(in the rows, 128 means zero)
Each named turn below is shown by a few rows before and after it. Which turns, in which order, take the first row of each later pair to the second? The first pair is answered.
turn Z:
[125 160 207 129 129 153 138 138 157 129 111  96 179 140 103 106 119 102
 140 164] -> [124 173 191 132 114 148 127 129 194 123 110  77 146 135 141 141 116 119
 133 159]
[110 101 125 161 117 115 122 122 101 102 133 116  82 156 132 162 168 131
 127 108] -> [122  90 140 151 127 117 133 132  71 118 141 129 101 157 104 137 175 110
 135 113]
[136 137 180 133 139 135 150 141 104 127 127 125 156 150  95 131 127 107
 143 162] -> [147 146 171 119 140 141 135 139 164 140 133 109 127 146 137 157 126 113
 142 160]
turn B:
[145  95 157 118 143 117 153 111 139 177 129 126 139 108 115  99 145 133
 133 109] -> [149  93 129 106 145 137 124 111 161 174 153 125 110 121 153 138 139 123
 130 117]
[101 170 131 151 107 125 124 117 131  67 102 114 120 130 124 132 116 148
 130 141] -> [106 167 146 152 117 111 139 112 129  92  93 103 132 117 117 109 118 152
 127 119]
[118 141 108 170 119 130 128 127  96  60 114 131 120 150 120 127 117 148
 117 132] -> [125 146 127 175 125 113 154 114  95 105 101 120 136 130 104  90 126 159
 118 110]
turn U:
[123 116 122 149 138 128 131  86 137 158 113 122 146  70 121 121 159  95
 121 126] -> [118 114 110 157 128 122 133  92 130 143 105 123 145  67 116 124 161 101
 117 123]
[126 147 163 121 134 160 121 151 117  95 141 137 139 168 123 128 121  94
 149 177] -> [138 126 164 106 143 164 126 152 108 120 151 141 143 161 113 118 132  88
 148 170]
[148 146 160 165 121  65 160 117 133 186 103  97 156  89  84  77 113 134
 133 105] -> [144 131 148 168 126  63 157 115 125 185 103 107 150  79  79  79 118 137
 131  97]
turn C:
[145 152 170 132 135 124 123 147 142 121 119 117 123 142 132 112 132  97
 136 142] -> [150 146 156 131 135 122 110 150 157 133 128 121 108 137 145 122 133  97
 132 144]
[131 116  90 105 145 147 150  79 167 141 110 128 117 104 190 134 138 112
  97 108] -> [105 144  95 137 131 141 153  80 138  80  87 120 123 114 167 124 127 130
  96 111]
[133 125 110 131 129 106 125 146  94 132 132 158 110 148  96 137 135 136
 122 107] -> [133 120 113 132 129 105 131 144  94 142 135 157 107 146  99 140 139 135
 128 108]
turn L:
[117 179 136 160 128 111 179 119  94 143  95 122 142  82  89  93 110 186
 117 113] -> [106 193 120 162 115 116 168 118 107 109  88 115 123  89 109 122  95 196
 117 125]
[148 117 111 128 126 139  93 133 163 117 129 157 111 142 144 159 148 100
 126 126] -> [163 101 114 120 137 140 101 134 142 147 139 162 131 137 127 140 156  90
 133 114]
[138 114 133 132 109 158 148  94 151 176 106 124 154 135 106 131 165 119
 114 127] -> [124 136 126 138 105 166 135  93 176 133  99 115 139 138 117 157 157 138
 113 143]
Then:
Between the rows of a pair lie 2 to 3 turns.
[139 121 114 121 139 127 136 122 117 188 128 158 137  85  91  98 135 151
 110  63] -> [139 116  71 104 131 162  87 128 135 141 160 187  93 120 134 160 121 131
 103  94]	B then B
[121 151 186  84 120 151 147 135 102 117 149 168 143 114 107 120 136  76
 127 165] -> [129 170 175  78 113 139 133 115 174 142 131 127 103  95 172 167 134 109
 120 143]	B then Z
[115 164 110 120 151 139 127  96 169 153 128 115 104 134 150 189 139 113
 140 153] -> [108 184 154 133 150 129 158  88 141 149 107 109 141 139 107 140 138 113
 148 158]	C then B then U
[133 124 125 117 134 168  96 146 111  99 163 165 127 154 122 141 110  93
 130 164] -> [156 116 162 114 149 132 134 125 143 203 136 137 142 105 128 103 137 106
 122 119]	B then B then B
[164  89 150 127 136  99 130 104 183 224 117 109 127  73 133 115 136 132
 109 101] -> [158  77 165 132 142 107 142 111 128 217 122 138 162  79  90  82 137 122
 109 103]	Z then Z then Z
[105 163 119 138 115 107  97 121 199 147  97  88 113  87 181 152 125 176
 131 126] -> [120 153 143 106 127 148  74 140 203 155 130 106 119 133 187 169 124 125
 151 170]	U then B then U
